Rotation paths and how fast each direction turns (degrees per step):
Each turn is a multiple of 5 degrees from 10 to 175, or 0.
Each row of a path follows its step; steps can be skipped.

step 0: [  1   3   5 -12  -8  -4   8   5 -12 -22   1 -17  16   2 -19   9  16  -7
 -17   5 -17   7   6   7   6  -5  16  14  15 -17 -15  -6 -30 -24  -7  -5
  39  15  27  17   3  21  -6   1  -2  15  13  -6   0 -12   8   9 -22 -11
   0   1   4  -2   3  17 -15  -3  16   4  19   4  -6  -2  10  11   5]
step 1: [ -9  -4 -20 -35   3 -16   7  -9  -8  10  23  -3  -4  13  11  -7  -7 -18
 -10   3 -17  16  -7  13 -10  15   4  19  31  -3 -14  -2   1  -7  -2   1
  -6  -3 -15  18  17   7  34   3  -6  -4   0   3  -3   0  12   0  -9 -16
   2  33   1   9 -14   3 -11 -10   8 -24 -11  -4 -18   8  -3 -13   5]
step 2: [ -9  11 -13  11  16   5  -4  32   2  20   0 -33 -13   8  -9   0  -6   5
  11   8 -11   1  -7  28  26  -1  -2  22   6  -3   4 -11   2   4   6   7
  16  -8   1  -6  10 -19  12  -5   4  -4 -33   9  16 -17  -4  -4 -32  13
  11  11  13   3   9   5  13 -10   9  -5   8  -8  -2  18   8  -7  18]
step 6: [-16  -8  30  -9 -24  -2  -1 -21  -8 -10   8   9  -8  21  20  21 -21  -1
  -7  -5   0   2  -3 -13   8  10  20 -16  13   1   7  21 -13   8   8  -7
   9  19  -2   5  -4 -23   0  19   4  14  34  11   6  14  11   3 -17 -11
  -3  12   0   2   7  -2  -5  13   8  -3 -15  18   1  17 -18  -7  15]
step 7: [ -3 -12 -29  11  -5   7 -22 -13  16   7  -7  20  -3   9   9 -12  -2  18
 -12 -19   3 -11   2  -3   3  15  11   3  17   1  34  -5  -2 -22 -10 -11
   6   6  -6  -3  12 -25 -14  -6  -7  11 -10 -22  14  -8  -1  -4 -22  10
  -4  19   0 -25  -2 -16   0 -12  14  -8 -19   0  -2  10 -14 -21  -1]
step 8: [  2   0  16  12   4  12   6  -8   9   7  12 -15  16 -12 -21   1 -12 -18
 -14 -31  19  -1 -12  19  19  -6  27 -17  10  14   1   1  -7  -2 -22  -5
  32  -7   8  -4  -3  -7 -18   0  -7 -16   0 -15  -7   5  15  23 -12  13
  12   4  -2 -15 -10 -15   1   4  22 -10   9   0  13 -13  14  -8  11]
step 11: [ -9 -10  11 -16   3  10  15  10 -28   7  -6 -34  27  -1 -24   1 -14  -7
 -14  24 -13  10 -12 -13 -14   1  11  -2   5  -8   0  18   3  13  -1  -8
  -6   6   5  38   7  16 -14   2   5  -7  16 -10   6 -20   7   8 -25  -1
   2   3   9  13   5  -1  -8  13  -6  26  -7  -3  -1  -2   1  -3   7]
step 15: [-18  15  17 -11  -4   2 -14   6  34   2  -8  20 -49   2  -1   1  17  18
  -9  12  14 -16  -1  -3  12  -2  -9   2   5  -9   0  -4   8 -25 -14  23
  -2  13 -13 -11  -3  14  -5 -18  -2   1  -1   0   0 -21   3   4 -21 -11
  -1   4   7 -21  14   8  -8   1   9   0 -15  20 -10  -7   1   2  -7]
step 17: [-11  10  -9 -14  -1  19 -15   7   6 -11   6   2   9  41  16   9   3 -14
 -14   9   4   2  -4   4  -7   3  16   2  17  -3 -19   3 -14 -15 -11 -30
   1  -4   7   6  -2 -14  -3 -11 -11  -1  19  25  -6   0  16 -23 -24 -32
   5   3  12   8  -9  -8 -20  -2   9 -14  -3   9  -9  20   7  -3   6]
Speeds:
[-2 -3  0 -1 -6  3  2  2  6  3 -2  1 -3  1  0  1  2  1 -2  2  3  1  1  5
 -2  3 -1  0  0  3  2  5  1 -2  2 -5 -4  3  1 -6  2 -1  1  5  0 -3 -2  6
  3  0  2 -4  0  2  0 -6 -6 -2  2 -1 -5  2  6  0 -4  2  2 -3 -3  9  5] : 35
[ 6 -4  4  1  0 -5  1  4 -4 -6 -3  3 -3  4 -7 -1  3  0 -1 -4  4  1  1  4
  7 -5 -1  4  6  3  1  1  5 -3 -2  2  3  2  1 -1 -4  1 -3 -2  1 -1 -2 -3
  4 -1 -1 -4 -6 -2 -1 -5 -2 -1 -2  1  3 -2 -3  1  3 -2 -2 -4 -1  2  1] : 140
[ 4  6  7  0 -3  5  5  6 -4 -1 -2 -2  2  4  3  0 -1 -2 -3 -2 -4 -3  4  2
 -2  0  0  1 -4  3 -6  2 -4  1 -4 -6  0  0  2  2 -2  1  2  1  0 -1  0  0
 -2  4 -3  8 -6 -3 -4 -5  0 -3 -3  3 -2  0 -2 -1 -4  2  2  2 -5 -2 -3] : 130
[-2  4  5  4  2 -4 -3 -2 -3 -2  6 -2 -4  2  2  6  1  0 -4 -1  2 -1 -3 -1
 -1 -4 -2  0 -3 -2 -4 -2  0  0 -2  5 -4  0  9  3 -1  0 -5  0 -5  3  8  1
  3 -1  1 -1 -1  3 -1  2 -3  2  4  0 -6 -2  4 -2  1 -2 -2  2 -4  6 -1] : 125
[ 8 -4  2 -4 -1  0  1 -6 -2  0  1  1 -2  4 -5  4 -7 -5 -3  9 -3 -4  0 -1
 -1 -2 -1 -2  1  3  2  3 -5  1  2  1 -2 -6  2  0 -2 -5  0  1  2  1  0 -5
 -4 -2  7  1  3 -4  2  0  2  0 -1  1 -1  1  0 -2  3 -1  3 -2 -1  4  2] : 135

step 0: [ 15   2 -14  26 -26  16  33   6  15   7 -16  -2  -1  -6  -1  28 -14   2
   3  -8 -19   9  35  15   0  14 -20 -26   6   5   3   5  -3  -1  -9   3
  22   0   6 -10 -21   6 -10 -16  13   0  -5  12   7   2  -3   0  16  -2
  12   0  14 -15  17  -2 -26 -12  -1  10 -12  16   8  13  -2   8   5]
step 1: [-16  10  -1  -3 -19   8 -20  -6 -17  -3   9   7  17  -5 -40 -24   5 -13
  -6   4 -24  -4   5 -11   4   0   6   1  -9 -31  -5   3   6   0   4  -6
   5 -21 -27  -3  16   4  24  14 -13  10   8   7 -18 -16   8  -4  18 -30
  -2   0 -20  -1  14  -8  -3  13  -1  -1 -14   3   7  -7  15  -4  17]
step 2: [  6   0  21   9  27   7 -16  15   9  12 -22  15  -9  10  -6  10 -23  -3
  -9  -2  19   0   0 -10   8   1   0   2  -1  12  10   3  -6  11 -23  -4
  20  -4  -4  -5  14 -14 -17 -13 -14  -5   8   2  11  17  18 -19  -3  27
  -1  -7  -8   2 -17 -28  29   9 -17  -3   7 -22  29  -3   9   9   4]
step 4: [  1   1   0   6  -4  22  -2   9   0 -17   2   3  15  -8 -16  -9  22   5
  -9  13 -15   2  -8  18 -15 -15  -9   5  -6  -9 -14   5  16   6   3   0
 -13 -13  -4   1  23 -17  13 -14 -13 -27  27 -13 -21 -17   4  -7  16 -22
   5 -15 -24   5 -11 -32 -28   9  11  -7   4   8   0 -14  -6 -13  15]
step 6: [ 10 -19 -11  -6 -10  14  -1  23   8  11 -17 -13   9  15 -13 -10 -16  -2
  10  -1 -15   6  17   0  -1  11 -18 -19  28 -10   2  -7  29  -7 -12   9
  14  -3  -3  -8  -8  14  18 -10 -20  15  -5  16  18  -4 -35   9  -1   7
   1  -2 -13   8  22  25 -16   0  -1  16  15  13  14  -5   0  13  -1]
step 10: [-21   1  -3 -11   4  21  11  13   7   8   5  20  -9  14 -11 -23   6  -2
 -10  -5   4  -8 -26  15  18  -9  -7 -16 -27   0  -9  10   1  26   8   0
   0 -12  -5 -20  -6 -26 -12 -18 -13   3  22 -22 -21  -6   0  -5  23  -3
  14 -23 -12 -27  15 -13   9   2   2   5  -3  17  12   5   5  -4  -3]
step 16: [ 13  15  19  -1 -12  21   4   1  11  -4  -9   3 -11  -9  -3 -17  -1 -23
  -4   9 -21 -16  11  23  14 -38 -16   6  -4   1 -15   0  -6   2  -8 -26
  15 -12 -10  -4   4 -12 -19  -4  -3  -8  16  -1 -15 -11  16 -12  -4   7
 -13  -4 -24 -26  20  10   1 -10  19  17 -24   6  15  -5   1   6   1]
step 19: [  8   6  10   9  -5   4   5   3  10   9 -25  -3 -35  -9  -5 -26  -8  -7
   6  -5 -10  -9   1  -1   9   3  -9   2   2 -33 -21   0  -6  -2   4  -5
   2 -18   5   3   5 -10  -5  -2 -25 -14  -3  -7 -21   3  28   0 -21 -18
   5 -25   0 -20  -6   1 -31   7   7  13 -10  -2  34 -13   4   9   2]
step 20: [ 32 -12  -6  -5   1  23  -5  -6  -2 -15   3  21  13 -16 -15   5  -7   5
 -14   2 -12  13  11   4  13  18  -6  -4  16  -7  24   8   4  -4 -14 -18
  -1  -7  14 -13  16 -11  -9  -3 -14  11   8  10   0  10  -7  -4  19  11
 -19  -4   9   8   2 -38  -8  -1 -21 -15  23   3 -20  13  27  -3   9]
Speeds:
[-2 -3  1  2  3  0 -5  8  3  3  1 -3 -6  1  3  1 -2 -2 -3 -4 -3 -9  0  4
  0  0  3 -5  3 -3  3  3 -2  3  1 -3 -9  4  1 -1 -1  2  0  1  2  4  0 -1
  1 -3 -1 -1 -1 -1  2 -1 -1 -2  4 -1  3  1  3  0 -2 -2 -8  0 -4 -5  1] : 20
[ 2  0  0  1 -2  1  0  4  0  4  2  4 -1  1  3  1  0  2 -2 -1  3  8  0 -1
  7 -7 -4 -1 -2  3  1  4 -4  4 -2 -4 -2  0  3 -1  3 -3  2 -1  3  0 -1  5
  3 -2  6  0 -3 -3  4 -1 -1 -7 -5  7 -1 -1  2  1 -2 -6  3 -3  1  0 -4] : 130
[-4  4 -2  4  0  7  0  0 -1 -1  1  2  4  3  0 -1 -2 -2  2 -2  3 -6 -1  1
  0  2 -1  0  1  1 -1  0  1  0  2 -4  0 -1  3 -2 -4  4  4 -1  0  4  6  2
  4  4 10  1 -4  3 -4  0  3  6 -3  3 -7  1  2  4  1  2  0  6  3 -4 -1] : 130
[ 0  2 -2  7 -3  0  2  3  0  2  5  0  0  1 -2 -2  0  0  2 -1  4 -1  4 -3
 -3 -3  3  3  1 -3 -3 -5 -3  1  1  5  3 -3 -3 -6 -5 -2  1 -2  4 -3 -2 -3
  1 -2 -1  6  1 -2  7  2  1 -4  0 -6 -7  2 -5  2  3 -4 -4 -1 -1 -5 -3] : 80
[-1 -3 -1  1  0  3  4  2 -7  1  0  1  1  0  3  3  1  4 -4  1  1 -1  5 -6
  5  6  1 -1 -6  1  2  1  1 -2  6 -4  2  5  3 -1 -7 -3 -5 -1  3  2  0 -4
  3  1 -2 -4 -1  0  0 -9  4 -1 -3 -8  1  0  0 -1 -3  2  2 -1  0  0 -1] : 145
[-2  4  2  0 -1 -3  4 -2  3 -1  1  4 -5 -3 -1  2 -1  9 -2 -2  0  4 -5  6
 -2  5  3  0 -1  2  5  2 -4  3 -4 -1 -2 -1  1 -7 -2  7 -2 -3  1  4  2  1
 -6  4 -3 -4  2  1  5  0  1  1  0  0  0 -1 -4  2  0 -1  1  4  4 -1 -3] : 145
[-3  0  2 -1  1 -4 -9  2  4 -4  0  2 -5 -2  4  3 -1  3  4  5  2  0  2  0
  6 -4  4  2  2 -1 -3  2  0 -3 -2  1  0  0 -4 -2 -3 -5 -5 -1 -6  1  3 -3
  0 -1  1  1 -2  2  0  4  2  0 -2 -2 -5  0  0 -3 -8  3  4  4  3 -1  0] : 125
